Each named move below is a turn or a mirror, shown by a few rows before and after it. Which moves, in which order, take the first row of each later pair to the second? The first pair is answered.
move N:
[ -9  -8  -5   1 -14   8  -4  -1] -> [-10 -13  -5  -1 -12   8  -2  -1]
[-16 -30  -2   9  -1 -11  13  13] -> [-10   9  -6  23 -25  -1  -6  17]
[17 11 17 -5 25  0  2 -7] -> [18 18 16 -3 21  1 -2 -6]
move E:
[ 14   7  28 -23  32 -14  28 -14] -> [ 33  32  20   1  31  -5 -12  -9]
[ 26   5  13   5  22 -12  19  16] -> [ 27   7  13   8  20 -11  16  16]
[ -2 -22   0   5   7   1 -14   7] -> [ -4 -24   2   3   7   1 -11   6]
[ -6  16  -4  20   3  -8 -16   2] -> [-22  -4   3   1   3 -14  17  -1]
move X:
[  1   9  35 -16   7  -4  29   3] -> [ -5  32  21  -4 -22   4  17  11]
[-11 -20   7 -11   7  -8  20   0] -> [ -2   8  19 -13   7  -4  23  -3]
[-29   3  -4 -11 -26  -4  16  -2] -> [-28 -12   0 -16 -12  -8  21  -4]

Between the rows of a pair lie two moves.
[ 31  20  -2  19   9   5 -33   1] -> [ 18 -22 -17  20  14  -1 -35   5] | X X
[ -3 -20  -9   9   3   0  -4   5] -> [13 12 11  1 12  2  3 -2] | X X
[-6 11 15 -8  4  2 13  4] -> [-14  -2  10  -8   0   0  15   5] | X N
[-11  -5 -10 -13  -1 -10   2   7] -> [  0  11   0 -16   5  -8   4   2] | X X
[ -6  -3 -19   1   0  12 -17  14] -> [ -5 -11   1 -21  19   6  10   5] | E X
[ 18  24   9   8  27   0 -14  -7] -> [-23  -8   4 -17   3 -10  32  -8] | X E
[ 15  26  13  16  12   7 -26   3] -> [ -4  41  18   0 -14   6   6   1] | E N
[17  7  7 -8  1 14  5 12] -> [  3 -11  -8  -1 -11  13  -1  17] | X X
[ 10 -22  -4   6  26  -3 -10   6] -> [ 10  -5 -11  18  10   3 -25  11] | N X
[ -6 -24 -21  14  -4  -6 -19   5] -> [ 16  18  -8  19  -2   1 -27   0] | X N
[ 9 -5  7 -6 29  2  2  1] -> [ 15  16   3   4  20   8 -10   4] | E N
[-5 24  2  0 -1  8  6  9] -> [-11   8   5  -9   6   4  19   7] | E N
[ 12  18   9  -6   9  -4  15 -12] -> [-11  -1 -20  10 -20  -2  -2   1] | X X
[-20 -21  -3  11  -6  -4 -15  25] -> [  1  19   8  16  -4   4 -24  22] | X N
[ -9  -5   5  -3 -20   2  15  -3] -> [  7   9   0  13 -14   8 -14   1] | X E
[ -9 -13  -4  -1 -10  -4   9   2] -> [  2 -19  -8   6   1  -4  -8   2] | E X
[  8  18   9  -3  11  -9  15 -18] -> [  0  27  -9  12 -14  -2  -6  -9] | E X
[ 6  1 -7 13 36  2  2 -8] -> [ -6  -4  -3   0  29  -1  25 -12] | N E
[ 10  11 -19  14 -25  -7 -28  14] -> [  6 -16 -25  13 -12 -12 -28  14] | X N
[ 12   6  11 -16  35 -20   6 -10] -> [ -2  25   9 -22   5 -16  24 -10] | X E
[ -5 -34  -2   0  18  -7  -1  -4] -> [14 33 14  2  3  3 -3 -6] | X X
[ 13  16 -10  24   3   5 -38   5] -> [ 12 -23  -6  15  31  -4 -29   2] | X X
[ 19   6 -24   7  10  -7 -26  11] -> [ 13   8   3 -24  16 -15  25  -1] | E X
[ 36  26  11  11  29  -3  -8 -13] -> [ 29  43   3  17   7   2 -12  -8] | N X
[ 16 -18  -7   4  22  -7  -7   9] -> [ 17  -5   9  -9  24 -10  16   2] | X E
[15  7  0  6  9 -1 -6  9] -> [ 7 13  7 -4  2 -2 13  7] | E X
[ 20  16   3   5   6   7 -18   5] -> [  4 -28  -4  -1  14  -1  -7   6] | X N
[-18 -22  -2  -2 -13  -4  21  -5] -> [ -3 -35  -6   9   9  -5  -3  -5] | E N
[ -3   1 -20  22 -13   6 -24   9] -> [  2  -5 -19  22  -4   6 -28   8] | X N
[ 3 20 -1 -4  4  4  0  8] -> [ 0 17  4 -9  8  2  7  6] | N X
[-29 -26 -23  -9 -21  -9   0  13] -> [  8  14  23 -30  19 -11  24  -4] | X X
